Each path below is one point turned by a fixed rotation once a step. After each direction that follows a path, write how fast that rotation turns it, in deg/step (0 if it stays still).
Each turn is a multiple of 5 degrees from 10 to 175, or 0.
Each row of a path follows its step; steps can be skipped.
Rotation 1:
step 0: [-11.7  -1.7  10.8  -4.8   5.8   6.2  -6.2   3.7  -6.0  28.5  15.6   0.5
  -2.1  19.2  13.7   1.2  13.3 -30.7  10.7 -10.7   9.2  11.5  12.4   5.6
   4.8  -1.3   4.0   3.4  15.7  -0.4   3.0  -8.3  -5.5  22.1 -14.4 -16.2
  14.6   0.1  -2.8  -9.6   8.2  -2.9  -2.1   2.7  11.8   7.5 -16.0  -5.0
  19.5  32.7  -3.8  -7.4 -10.3   3.3 -19.8 -21.8   9.7 -13.4   9.5 -17.2
  -5.0  -2.8]
step 5: [-19.3 -24.6   9.0 -17.6 -17.6  -6.1   6.9 -17.9  -5.1  14.3  27.8  17.5
 -22.4  19.5  10.4  10.4   9.8  12.4 -11.6   0.8   7.4   1.5   9.1   2.8
  -3.3   6.1   2.3  -4.6   1.8   4.0   4.7 -18.8  -0.3  -3.4  -1.4  -9.7
  25.4  -2.3  14.5  -6.9  16.9  -8.3   9.4 -13.8  25.9   3.4  17.7   1.2
   9.7 -14.0   3.3  12.4  11.8 -12.0  -4.0   3.1  -3.0   1.0   6.7 -13.5
  -2.6   8.4]
step 7: [  9.2   0.2  15.0  -6.0 -17.8  -0.4  -3.7  -1.7   4.8  21.5   9.8   4.3
 -14.2  22.3  18.3  -7.8  -2.5 -15.1   1.5   5.1  -1.9  -4.3   5.5   2.8
   6.6  17.8 -27.6  16.6   4.6   5.7  19.8 -15.6  -1.4   5.2  -0.7 -19.7
  18.8  -7.0  -2.7  -0.9  14.5  12.1  16.5  20.7  11.3   4.8  -1.5  20.6
 -15.4 -10.6  -0.2   7.5  11.6  -9.1 -21.3 -12.5   5.7  -5.1  -8.0 -18.1
  -6.2 -15.4]
step 9: [  8.8  17.0   9.6   5.6   4.7 -15.9  -6.1   0.3   5.4   4.1  10.6  -3.0
  -6.4  23.1  19.5  -3.1  -7.0   4.7  13.9  22.9   4.9  21.6 -19.2  19.0
  13.1   9.8   6.8  12.7  14.2 -18.7   7.2 -20.8  10.9   0.5  -1.0  -4.1
  24.7   1.4   0.6  -2.8 -10.1 -10.5  12.1  -8.3  16.0  -5.3  -2.7  -8.1
  -1.5  -1.2   9.2  -6.9  -6.5  -3.9 -23.6  -0.1  28.9   5.5   1.2  -3.8
 -17.6 -15.9]
step 10: [ 15.2  13.0  -5.5   0.0  10.4 -14.6  -3.9   1.2   9.3   2.2  30.3  19.8
 -12.5  11.6  16.7  18.5  -8.2  -5.6  13.3  -5.1  -7.3   5.6   3.9   9.4
 -14.6  -2.3  11.5   0.8  20.9  -4.1 -12.5   0.1   6.4  -2.7 -14.8  -4.5
  11.3   4.9   5.1 -14.1  -8.8  -7.2  10.1   1.5  24.1   2.1  -7.2  -0.1
   0.6  16.6   7.4 -15.4   6.9  -5.5 -21.6 -16.6  20.7  21.9 -14.5 -17.4
 -20.5  11.9]
step 11: [  5.4  -0.6 -16.9   1.4   9.2   2.4   2.0  -4.1 -18.5  18.7  37.1  -7.3
  -2.5  18.3   6.0  -2.1  -3.2  -2.6   9.9   4.1 -26.9  14.1 -10.3   7.5
  -7.5  -6.4  18.0  26.5  -0.1  -6.8   3.6 -13.4  15.8   1.1 -11.8  -4.2
   8.6   9.8  18.9  -6.8  -3.8   4.7  -0.1 -18.4   0.6  -7.4 -25.3  -1.2
 -14.5  -1.0  -4.3  -8.5  -3.4 -14.4 -10.7 -21.6   6.6   5.2  -7.0 -16.6
  -5.0  17.5]
step 12: [ -9.0 -10.0  -9.0 -12.1 -17.2  18.6  14.4  -3.7 -13.0  17.1  -0.9  13.2
  -2.6  14.1  11.9  -4.2  -6.4 -11.5   0.0   0.4  -9.0  30.3  12.5   8.6
 -25.0 -12.0   4.7   4.5   1.0 -16.1  -2.9  -3.6   8.2  15.7 -11.7 -28.0
  24.7  16.9   4.5  -4.2  -3.1  -2.8  -7.2  -6.1   1.9  -2.4  -8.2  -4.7
  10.3   9.8   1.6  12.6   0.7 -25.1 -17.4 -12.4   3.4   8.7  -6.5 -17.6
 -13.0  15.5]
step 13: [  8.3 -11.7  -9.2 -15.0  -5.7   0.7   6.9 -20.6 -26.4  12.1   2.3   6.0
  23.6  16.1  15.0  -6.8  -1.0 -10.1  10.5 -10.8 -17.1  -1.3  -5.0   1.1
  -1.2 -17.0   3.0  11.7  -0.7 -13.0   2.2  -9.9  -0.9   9.4 -16.5 -19.2
  23.1   3.4  -0.4 -12.8  16.4  12.1 -12.0 -15.1  15.3   8.3   4.9  -0.5
  27.6  10.4 -25.3 -17.2  -5.2 -10.4 -12.2   5.2   8.0   0.9   8.8 -12.3
   0.6  -2.0]
step 14: [  6.0 -13.9 -15.9 -19.0 -17.4  -3.6  -1.0 -15.6  -3.2  -5.9  12.4   4.2
   1.1  15.8  16.1 -24.2  -2.1 -12.8   7.3  -5.7 -14.8   4.6  -4.9  27.3
   4.0   6.5 -26.8   6.7 -28.0  -7.8   4.4 -15.1   2.3   3.1  -5.2 -10.2
  13.6  25.0  -5.0   3.2   2.8  -3.8  15.1   0.3  15.6  16.2  -2.7  -1.3
  24.7   3.6   1.1 -13.7  12.5 -11.1 -10.7  10.4 -10.2  10.6  -4.5  -4.9
  -6.8  -1.2]
step 15: [ 12.5  -8.1 -12.5 -13.6  -6.9 -19.1  11.8 -23.5 -10.0  -9.7  25.5   5.3
 -23.7  -4.8   6.3   7.2  -7.5   4.4  12.6 -13.7 -16.4 -14.5  16.2  14.4
  10.5   6.8  -6.4  24.3  11.0 -26.0  11.1 -13.3 -11.2   1.9 -10.2 -10.8
  20.5  14.1  -5.2   8.0  12.5   5.8   3.5   3.4   4.9   6.1   3.9  -6.9
  23.4   0.4  14.2  -0.1   8.9 -16.9   2.5  11.2  -1.9 -13.1  -3.3  -1.7
   2.0  -1.5]
step 16: [  5.8   1.5   9.5   1.1  -0.3  14.0   4.0  -8.0  -1.3   1.5  22.9   5.3
 -23.7   4.9  16.4   0.9  -4.8   0.6 -10.1 -11.0 -17.5   4.9 -11.3  13.4
  14.8   6.5  -0.4   2.7 -11.9 -46.1  10.0 -19.9 -17.1 -16.2 -12.7 -10.8
  20.0   9.2 -21.4  -6.5  -7.6  11.9  14.7 -17.1  13.2   7.1  -1.7  11.4
  -3.5  -9.2  19.5  -0.9   3.4   0.2  -4.4  13.3   2.3  -8.7  -4.5   1.2
   4.1  -2.7]
Speeds:
[-0.4  6.3  1.1  0.9 -2.3 -1.1 -0.1  1.5 -2.1 -3.4 -3.5  1.7  1.3 -6.3
 -4.3 -1.6 -5.0  1.7 -6.3  5.9  1.7  2.3  1.5 -1.5 -0.6 -0.2 -0.3  2.4
 -2.9  5.7 -0.2  3.9 -6.2  0.4  0.3  2.7 -9.1  0.7 -2.5 -2.9  0.8 -1.5
 -3.1  0.0 -1.0 -5.4  4.7 -3.6 -1.1 -0.6 -1.6 -0.6 -2.2  7.5  3.5 -2.5
 -3.7  0.2 -1.1  1.4  2.6 -0.3] : 0
[ 1.1 -4.2 -2.0 -0.2  3.1  5.8 -3.5  4.4  0.7 -3.6  2.0  3.0 -3.5  0.6
 -1.3  1.2 -3.2  0.6  0.8  2.9 -8.7 -1.1  2.2 -7.7 -1.3 -1.6 -2.9  4.6
  1.1 -4.4  2.3  0.1 -2.8 -1.3  1.1 -3.4 -0.7 -1.3 -1.6  1.9 -3.7  6.0
 -0.5  2.8 -7.0 -2.5  0.9  3.4 -3.7 -2.6  0.6  5.3  0.3 -0.3 -3.0 -2.3
 -0.8 -2.0 -6.2 -3.2  3.3  3.1] : 80
[-0.5 -1.7 -4.4 -0.3  3.9  1.6 -0.9 -0.1  0.0 -1.0  1.3  1.6 -0.6 -3.1
  2.3  1.0 -0.9 -2.2  5.3 -3.6  1.1  3.8  3.3  5.6  3.5  2.8 -2.4 -1.4
 -5.5 -3.8  1.3 -5.5  0.2  6.1 -7.3  0.5 -2.4  4.4 -3.2 -2.1  2.0 -2.6
 -6.8 -0.7 -6.6  1.5  4.1  4.0  0.4  3.6 -2.2 -1.0 -3.3  1.8  2.5  1.1
  2.2 -1.3  2.3  1.8  3.7  6.5] : 25
[-2.4  0.1 -3.1 -2.9  0.1 -1.2  0.6 -1.6 -0.1  1.2  4.7  5.5  2.8 -4.9
  0.1  1.2  0.6 -0.8  3.0 -1.2  4.6 -2.2  2.8 -5.5  4.6  1.5  1.3 -1.1
  5.4 -0.8  3.1  6.8 -2.6 -3.6 -1.9  0.9  0.6 -2.6  6.2 -5.0  2.5 10.3
 -2.7 -1.2  5.3  0.4  2.0 -0.1  1.6  4.6  2.2 -0.9 -2.8 -2.5  2.3  0.5
  2.1  2.8 -1.0  0.8  5.4  2.6] : 145
[-5.1  1.7  2.3 -0.8  3.1  1.2 -1.6 -0.5  0.8  0.2 -5.6  1.8 -1.2  5.3
 -0.3  0.0  0.4  0.1 -2.6  2.5 -1.6  9.5 -0.9  3.3  0.3 -4.6  2.5 -5.0
  3.2 -3.6 -1.1 -0.6 -4.9 -5.8  0.7 -1.8  1.8 -4.4 -2.0  0.8  4.5  0.7
 -0.3 -5.5 -1.8 -1.2  0.8  1.4  2.9  4.7 -0.9  5.9 -4.3 -1.3  3.6  3.1
  0.7 -3.1  3.7 -5.8  3.7 -3.7] : 90
[-1.8  2.9 -4.9 -8.8  0.0 -0.6  6.1 -0.1  1.2 -1.7 -1.5 -0.7  6.1 -1.5
  2.5  1.2  2.9 -1.3  2.2  3.1 -0.6 -0.6 -6.0 -2.6 -6.6  2.0 -3.4  0.0
 -3.7  1.0  5.2  1.3 -0.6  1.7  0.4  1.2 -0.3  2.1 -1.0  5.6  3.5  2.7
 -1.3  6.0  0.5 -0.2  3.5  2.9 -1.5  3.9  0.1  0.2 -3.9  0.9 -4.3  3.2
  1.9 -5.1  1.0 -3.4 -3.5 -6.3] : 60
Rotation 2:
step 3: [ -3.8  15.5  -7.6  -7.3  -4.3 -15.3  15.7  13.7 -26.4   9.9 -12.0   5.7
  16.2   0.6  -5.4   5.9  13.1  16.6  -4.8  -9.4   3.7   9.1 -12.8   8.4
  27.8  -2.4  -6.4   3.0  -0.2  15.2  17.7  -6.8  -0.4  12.3  17.4   8.9
  -6.6  11.6   1.5  10.1  19.7  -0.7 -11.5  17.8  -6.7  11.0  24.9   9.1
   6.3   2.7  -0.5  -3.2 -21.0 -10.1   8.3 -18.4  -3.7 -14.1  21.9  25.1
  -0.7  24.6]
step 4: [  8.4   3.4  20.5   0.7 -17.5  -2.4  -5.5 -12.0  28.7 -18.5  10.6 -11.9
 -15.0 -12.6 -12.4  13.6  12.6  -1.9  15.3 -16.3 -11.7  -2.5  -3.9   3.6
 -13.5  -1.4  -2.9  -2.4   1.3 -25.4  -0.9  10.9 -11.6  16.5  -6.0  21.1
   3.6 -11.3   8.1   0.0   8.1   7.8  -3.8   2.7 -23.4 -11.8  -0.7  14.2
  -4.7  -8.4 -10.2   3.8  25.4  -7.0   9.6   8.8  -6.9  15.8  25.3  24.7
   1.1  25.5]
step 5: [ -1.6  -2.0  11.3  17.5   2.4  15.8  -4.8  -5.2  -7.2  -4.2 -15.5  -7.8
 -17.9  -3.0   7.3 -22.8  -3.6  -6.4   0.1   6.5   0.9 -19.7  11.0  -8.3
  -6.9 -11.6  12.7   5.9   0.2  18.8  -7.6  12.2  -9.0   4.1  16.8  26.4
  13.1  26.4   8.4  12.7  -2.9  -7.5   1.5   1.2   2.0   6.8 -12.0 -30.9
  -4.4 -13.7  25.4 -13.0  24.1   2.7 -11.3  -1.4  21.9  -6.9  -0.9 -15.3
  10.5  21.3]
step 6: [ -0.7  12.1  -6.3  -0.1 -19.1  -4.0  -6.1  -9.9  -0.9  -2.5 -11.7  12.1
  -7.5 -20.1   0.4   0.7 -16.2  -5.0   9.3  15.1   5.3  16.2   2.6  11.1
  27.7   6.1   4.5 -12.5 -12.0  16.0 -15.6 -23.8  11.3  -5.3  18.4 -18.3
   7.3  11.5  13.7 -16.5  31.7   7.8  -2.3 -25.9 -10.8  -4.8  14.3   0.6
  18.3  -7.9   1.5  14.5 -11.6  17.4   4.5  -7.6  -0.1  -9.7  -8.7  -7.4
 -10.4  17.1]
step 8: [  8.4 -11.4   6.4 -10.5   7.4  -0.2   6.3  32.8  11.0   1.1  -8.7   0.9
  -3.8  -5.8 -16.2  -8.3  26.0   0.4 -16.7  10.1 -12.3   6.4  -6.5 -30.8
 -23.3  -9.3  20.2  -8.0  10.1  13.5 -19.8   7.6 -10.0  15.0  -1.6   0.9
  -2.2  -4.8   4.8 -14.4   1.0  -5.6  14.5  -1.8  12.0   7.1   4.4   5.0
   2.2 -16.0  11.0 -27.1 -10.3  -3.9 -22.6 -14.0  14.8 -17.5   6.7 -12.4
  -3.2  -5.5]
step 9: [ -4.4   0.3 -17.2  -4.5 -18.7   5.6   1.4 -14.8   8.5  -8.8 -26.8 -14.1
  13.4  25.0 -20.0  -0.7   3.4 -11.2  -2.1   3.9  12.9   9.1   1.9  11.4
  -4.3   3.6   6.8  -3.1  -4.7   3.1   9.4 -24.2  -6.9   9.4  16.8  14.2
   4.9 -11.8 -15.0   0.9  24.3  -7.1  23.3  10.6  -9.9 -14.8 -12.9  -8.5
   9.2  -2.1   4.7   6.3 -35.2  22.5   4.2  -9.1   4.8   9.2  -2.9  21.8
   2.9  -7.3]
step 10: [  1.9  -2.0  -2.4  19.3   5.9 -17.2  15.7  -2.3  -3.0  11.5  -5.0 -14.3
  -4.8 -15.9 -10.3 -16.1  -6.6  28.9   3.3 -12.3  26.7  -2.0  23.0  14.6
  -7.1   2.6   3.4  -2.9  15.8 -28.7  -9.2 -13.1 -29.7  15.2  -1.3  -1.9
   8.0  -2.6  -8.2  -0.8  -5.2  22.9  -8.2   6.9  -0.9 -12.8 -11.1  22.0
  10.3  13.0  -1.0   6.2  14.6  -5.4  -3.4   3.9  -8.4  10.4 -12.6 -10.2
  19.0  10.1]
step 11: [ 12.9 -11.6  -7.7  -5.7  -7.0 -10.6   9.0   5.1 -12.2  17.5 -12.6   4.3
  13.9 -14.6 -21.1 -21.7  -0.8   0.3  13.5   5.3  -5.1  -7.3  15.9 -30.0
  18.2  -7.6  -1.5 -12.7 -19.4  11.6  -3.1  -0.2   0.3   2.8  13.9  18.6
  13.7  14.9   6.9   4.1 -25.7  -1.7  -3.3  -5.3  12.9   6.4  10.7   3.2
  -5.0  -8.1 -11.4 -21.0   3.4 -30.1  21.9   2.7   4.5 -14.6  12.3  17.9
  -1.8   1.7]
step 13: [  1.5   3.8   7.4  -0.9  -3.8   4.5   3.0  10.9   0.8 -14.9   7.0  -4.0
 -14.4  -0.8  12.1   4.0  -7.6  -2.2   9.6 -19.2   2.9  -8.1  30.7   7.1
 -18.7 -22.8  13.3  -5.9  -4.9 -29.8 -11.1   6.1  -3.2  -7.0  -8.6  -3.0
  -9.2   1.0  14.9  -2.2   8.5  20.5   6.5  -2.2 -19.7   4.0 -23.9  -5.2
 -27.7  -7.3  28.6   6.2   9.0  -1.2   8.6  -5.2  19.4   2.0  13.5   4.5
   8.6  29.2]
step 15: [ 18.7  -7.8 -14.5   7.0   6.0 -21.4   1.2  -7.0  10.2  -1.2 -17.3  22.0
  -8.0 -15.9  -3.0   5.2  -8.2 -13.3  14.4   3.6  -9.9   3.0  -1.9  18.8
  22.3  12.9   8.7 -17.9 -10.5  15.0  -5.4  11.4   3.7   5.6  -8.5 -15.5
   6.0 -13.0 -11.8   0.6   5.8  18.0   4.4  10.4  -5.2  -4.8 -13.9 -18.1
  15.6 -12.7 -10.6  21.0 -22.9   9.3 -22.1 -20.6 -23.1   5.2   1.5  -1.9
 -18.4   1.6]
step 16: [ 18.1 -16.4  11.7  -4.7 -13.8 -23.3  17.7  16.2  10.3 -24.4  11.7   0.0
   0.0  -6.8   5.4  -7.5   3.3  15.0 -19.6   5.1  10.8 -14.3  10.3 -11.6
 -13.8  -5.1  16.2  21.4  -7.6  -8.4 -12.3   0.5   3.2  10.4 -11.5   4.9
 -36.4   1.6  -8.2  -4.3  -5.8   9.7  26.7  11.7  -1.5  20.6   0.2  11.9
  19.2   3.5  10.9  -7.9  -9.5  -8.6   4.0  -3.3  -9.4  15.6 -11.6  -6.2
  -2.2   5.9]
Speeds:
[-0.8 -5.1 -5.7  2.7  5.9 -1.1  0.6  2.5 -0.9 -1.2  4.9  0.6  3.7 -1.9
 -0.2 -2.4  0.3  8.5  4.1  5.3  0.5 -1.6 -0.9  0.6  7.0  0.8 -0.7  5.4
 -4.4  0.6 -0.6 -3.5 -0.2 -3.8  2.3 -2.6  3.5  5.6 -1.4 -5.0 -2.4  5.9
 -2.4 -1.8 -1.9 -4.5 -1.3 -3.3  2.3 -1.0 -2.4  1.3  1.4 -1.6 -3.6  0.2
 -3.3 -1.7 -0.8  2.8 -5.0 -0.5] : 85
[ 2.0  4.8  1.8 -2.0 -5.4 -2.6  3.8 -0.2  3.2 -0.9  3.6 -1.0 -3.9  0.7
 -5.2 -1.5  1.9  3.5  5.8 -6.7 -2.5  0.7  0.5  4.6  2.6  5.1  7.6  1.2
  2.5 -4.8  0.0  1.7  3.6 -5.0  1.6  0.2 -0.3 -3.2 -0.3  1.4  0.5 -4.5
 -2.6  0.5 -0.2 -4.3 -1.1 -8.2 -1.2  2.7 -3.3 -1.5  0.9  1.7 -2.0 -1.3
 -4.3 -2.6 -3.7 -0.9  1.0 -3.0] : 130
[ 4.7  2.4  3.1 -2.2  2.7 -0.1 -0.8 -0.6  1.5  4.5  1.7  3.6 -1.5 -3.7
 -2.9  3.5  4.4 -2.6 -3.1  5.9  3.3 -0.9 -0.5  1.5 -2.0  0.6  3.0 -3.0
 -1.6 -6.5 -3.5 -2.3 -1.1  0.7  2.7 -2.7  4.5 -4.7  6.1 -1.3  0.1 -0.7
 -1.7 -5.9 -5.0 -1.0 -2.1  1.6  1.5 -5.2 -2.1  6.8  2.0 -3.4  1.3 -1.7
 -0.3 -0.1  5.2 -2.6 -1.1 -7.1] : 170
[-4.9  2.8 -2.3  6.9 -4.5 -0.5  4.5  0.3  5.9  3.0  5.2  0.1  5.5 -3.0
  1.9  0.6  1.3  0.9 -2.5 -2.4 -0.7  0.5  1.5  3.3 -2.7 -1.5 -0.2 -5.5
  0.0  6.9 -2.9 -1.8  0.2 -5.5 -1.0 -2.1  6.2 -1.1 -0.1  3.9 -0.3 -1.8
  1.5  4.7 -1.4  1.0 -3.0  0.3  5.4 -3.9  4.1 -1.2  7.1  1.0  0.8 -1.1
  2.5  2.9 -1.4  3.6 -1.1 -2.4] : 80
[-4.4 -2.1 -0.3  2.9 -3.2 -0.4  5.8  2.0  3.4 -4.5  1.6  7.2 -4.5  4.3
  4.6  1.6 -2.7 -0.6  0.4  2.8  2.3 -0.6  0.7 -3.5  3.1  0.4  0.3  2.9
 -1.0 -1.6 -1.3 -2.0  2.3  0.3 -2.0  3.1  4.0 -7.9 -1.4 -4.2  2.5 -1.3
  0.8  0.7 10.1 -1.5 -0.4  0.2  1.7 -1.1  0.3  1.4 -1.9  0.6 -2.0 -3.9
  2.5  1.4  3.6 -7.8 -4.3  0.4] : 45
[-4.3 -2.3  1.1  4.1 -2.8  2.1 -5.7  2.5  3.0 -1.2 -3.2  2.4 -4.9 -3.7
 -2.0 -4.1 -0.1  1.7 -2.9  0.6  2.4  4.9 -3.8  2.6 -1.3  1.9  2.2  2.6
 -1.3 -3.0  0.1  3.1  1.7  4.7  4.2  2.8  2.2  1.4 -1.4  2.0 -8.7  2.4
 -2.5  3.5 -0.9  1.9  0.2  0.8  1.0  4.3  2.5 -0.1 -0.5  2.1  6.9 -8.5
 -4.1  3.5  0.9  2.7 -3.4 -2.2] : 60
